In the rows, zero is written as 128.
One hidden turn or mirror swaps the rows below in pairs. Which row is each named row swapped with?
The rows were stretched afterwards, more along some directions than others.
z_913: [101 146 139 144 107 143  99 141 110 129 122 118 119 137 143 188 100 114]
z_462: [137  72 156 124 105 153 145  81 118 145 114 127 103 114 143  93 166 109]
z_538: [168 134 114 116 115 109  92 158 131 131 141 121 128 136 163 132 143  99]
z_526: [136 128 107 137  96 104 153 136 163 129 129 127 145  85 131 140 102 133]
z_980: [127 132 114 120 153 167 102 140 126  98 108 126  94 121 135  98 152 123]
z_510: [142 155 139 112  96 131 145  96 112 132 124 107  90 131 140 112 148 131]
z_7: [123 114 124 138 143 156 109 134 130 115 107 136 126 123 114 103 146 141]
z_937: [108 118 173 149 103 143 119 106 126 146  79 139 107 158 135  97 128 123]
z_94: [ 95 139 139 150 107 140 105 140 115 131 119 118 123 139 139 183  94 115]
z_289: [165 121 118 114 123 115 104 154 126 126 146 112 126 149 152 129 147  93]
z_433: [ 91 132 128 131  89 134 144 145  96 103  86 123 133 122 135 123 136  50]
z_735: [109 144  78 157  91 128  89 167 130 106  99 126 102 163 100 127 155  70]
z_296: [104 132 121 135 110 136 157 147 111 101  82 103 127 108 142 103 132  53]
z_544: [103 119 162 137 131 133 179 128 125 123 120 165 145 120 102 138 131 138]
z_346: [140  74 154 123 112 159 137  91 128 138 121 126  98 105 153  84 163 102]
z_30: [105 122 116 162 100 126 129 124 123 130  97 114 153 142  85 137 122 135]
z_383: [ 95 141 139 147 106 145 101 141 114 131 112 119 112 140 136 182  97 119]
z_546: [126 139 110 149  90 116 112 120 129 130 137 121 136 118 130 136 154 109]
z_946: [138  81 164 131 122 146 108 122 116 148 134 156 137 106 156 166 135 139]
z_381: [108 111 127 125  99 161 125 102  90 122  93 112  87 171 123 112 168  78]
z_825: [100 125 119 137  96 131 150 142 108 102  82 126 127  99 145 110 128  59]
z_844: [164 140 113 132 121 105  94 160 128 118 143 128 134 151 154 139 147  97]
z_101: [ 92 109 175 137 130 180  99 132 102 118 102 151  92 134 128 131 159  95]
z_420: [136 160 149 124  84 130 138  94 106 131 125 118 106 128 139 122 136 132]
z_93: [115 130 121 116 125 151 142 142 145 104 115 138  78 131 129  98 150  80]
z_397: [109 136 123 138 103 124 152 141 132 108  97 117 138  62 155 123 100 103]
z_738: [105 132 156 140 128 139 178 131 129 129 128 148 145 108 106 137 119 124]
z_588: [134  91 159 129  96 151 150  78 110 147 116 120 113 112 130 108 155 124]
z_792: [ 98 142 121 139 131 134 157 147 143 112 123 150 117 147  99 106 138  90]
z_953: [141 146 115 147  80  95 107 118 138 141 138 134 136 117 151 137 141 122]
z_25: [144  98  91 124 138 148 123 139 130 114 151  98 121 119 134 148 137 103]
z_801: [ 74 140 134 144 119 182 134 120 101 104  75 111  87 110 115  87 143  88]
z_778: [ 88 106 138 132 100 144 158 128  86 105  75 122 122 111 141 107 143  46]
z_167: [ 98 127 122 161 137 132  97 160 133 131 123 149 143 115 129 148 113 116]
z_898: [145  93 111 121 143 154 104 151 113 114 135 113 115 138 139 140 157  82]
z_845: [101 115 174 150 101 146 112 111 127 150  79 144 103 158 132 104 122 121]
z_28: [141  89 103 117 140 155 114 141 116 116 141 110 115 125 139 150 144  95]
z_251: [ 98 100 157 138 134 137 175 131 114 129 123 167 153 121  99 140 128 119]
z_311: [104 137 121 147 101 145 105 125 104 114 123 117 116 127 127 138 165  88]
z_151: [107 119 115 168 135 130 113 163 140 125 122 139 157 111 112 136 126 112]
z_52: [130 153 107 113 141 157  95 141 124  98 113 127  78 136 147 107 145 117]
z_318: [101 125 142 142 127 134 169 137 130 122 130 170 136 120 103 138 127 115]
z_195: [110 128 153 147 107 156 114 129 137 135 113 172 105 104 105 135 127 161]
z_974: [ 72 140 132 146 111 165 123 112 103 114  61 116  82 120 132  78 134  91]
z_231: [144 134 156 111  93 133 151  91 109 138 130 104 104 121 145 116 141 132]
z_530: [ 99 112 177 148 107 151 119 108 125 143  78 140 102 150 139  99 120 118]

z_801 is swapped with z_151
z_980 is swapped with z_546
z_195 is swapped with z_735
z_738 is swapped with z_296

